In the data rows, the value 128 means zero.
Some points, one per row:
[111 106 110 111 107 119 130 174 106 123 112 109]
[106  99 102 109 102 128 132 173 109 127 110 109]
[168 136 129 105 183 140  94 117 211 143 100 166]
[123 187 183 255 106 172 213  62 114 146 255 132]
[142 116 121 100 163  98  98 161 140 105 101 134]
[145 135 120 115 176 129 102 140 177 151 105 151]
[108 125 117 140 104 123 142 103 106 119 141 114]
[126 101 112  94 129  93  94 150 112 100 100 115]
[124 100 107 100 125  87  89 156 117 101  91 109]
[111 105 104 101 112 114 113 135 104 112 103 107]
[148 137 128 112 163 146 114 131 160 144 108 155]
[101  97 100 100  94  92 111 182  99 108  97  96]
[163 157 134 125 192 180 107 138 225 184 108 192]
[142 148 166 157 130 106 131  41 114 107 173 127]
[138 143 177 163 124  99 121  45 102  97 182 117]
[124 101 110  99 124  95  99 149 117 105 102 113]
[106 102 104 117  91 106 125 136 101 111 113 105]
[106 111 105 119  98 123 156 157 104 128 124 109]
[146 146 137 120 170 172 112 120 203 174 109 167]
[108 107 112 121  99 121 143 117  99 110 130 110]
[151 114 120  96 171  96  88 137 144 112  94 133]
Then 33 other points, each followed by its number:
[143 112 116  96 148 107  93 145 138 111  95 125] 0
[119 126 133 151 107 120 151  99 113 123 151 115] 1
[110 122 111 113 121 141 138 140 131 140 114 129] 2
[168 132 122  99 189 122  91 127 176 125  98 149] 3
[107  95 102  91 101  74  84 176  96  98  93  99] 4
[110 106 110 102 105 101 115 156 105 100 112 104] 5
[139 158 158 170 123 134 143  56 118 116 157 125] 6
[135 129 154 136 115 111 114  68 103  90 147 115] 7
[100  94 105  94  90  80 110 173  88  96 102  96] 8
[112 100 100  91 102  86 101 160 103 106  97 109] 9
[105  99 102  94 103  76 100 188  97  99  97 100] 10
[123 114 114 109 123 106 113 162 121 116 110 114] 11
[108 104 103 102 110 118 118 164 116 115 100 109] 12
[221 195 196 134 238 172 103 100 230 154 114 239] 13
[123 119 115 113 127 110 114 137 121 116 109 122] 14
[112 109 113 120 109  94 131 120  95 106 131 108] 15
[132 131 143 137 119 110 122  85 104  99 146 114] 16
[124 173 141 189 128 230 177 104 159 218 173 160] 17
[156 128 124 111 149 112  97 109 128 102 109 131] 18
[109 102 110  95 113  93 108 171 104 106 102 107] 19
[116 103 110 104 109 105 117 165 109 114 102 112] 20
[177 203 162 152 194 199 127 100 235 190 121 230] 21
[ 94  97  96 105  97 119 148 212 108 134 103 101] 22
[123 103 108  99 140  94  93 132 133 116  99 120] 23
[119 118 121 135 109 109 128 132 105 100 130 110] 24
[110 110 109 113 115 132 136 173 127 138 110 113] 25
[152 146 124 118 195 190 117 150 255 227 100 206] 26
[108 130 117 138 106 155 164 148 120 158 130 126] 27
[111 109 117 109  98 101 129 122  98 100 124 103] 28
[109 112 104 118 101 149 159 140 121 167 120 116] 29
[105 115 111 122 104 156 180 123 118 162 129 111] 30
[102 116 115 146  92 158 189 152 105 149 159 109] 31
[126 116 126 117 104  86 110  93  93  92 120 102] 32
Which two of these numbered points are nearest to each point below, ignoring the 2 directions in which the first points spread most? Their numbers follow each, nearest first.
[ 99  92  98  94  88  80 106 177  92  94  99  97] > 8 19
[145 184 196 205 126 135 132  47 109 103 214 136] > 16 18
[130 202 153 237 145 242 196  96 172 235 216 175] > 17 31
[126 183 194 255 108 153 177  38 100 114 255 119] > 24 4
[255 255 255 223 255 193  91  28 255 125 148 255] > 13 18
[ 98 111 111 151  94 175 206 132 110 151 173 110] > 31 30
[188 159 198 146 159 114 106  66 139 105 129 150] > 7 13
[136 115 125 101 146  97  93 133 115  99 111 117] > 3 0
[122 168 135 169 124 187 171  89 142 157 171 136] > 2 27
[151 118 114  95 192 110  86 154 177 128  90 145] > 0 3
[102 114 108 118 109 156 148 152 124 170 118 117] > 29 27
[ 91 182 117 255  85 255 255 123 125 255 255 125] > 17 31
[124 124 126 130 123 137 124  82 112 110 130 121] > 6 28
[113 107 110 110 112 115 118 171 109 122 111 119] > 20 12
[156 161 177 168 144 121 123  71 116 106 170 130] > 18 16
[133 130 139 132 139 134 117  97 120 111 128 126] > 6 16
[106 113 106 115 113 182 160 183 144 198 107 120] > 17 31
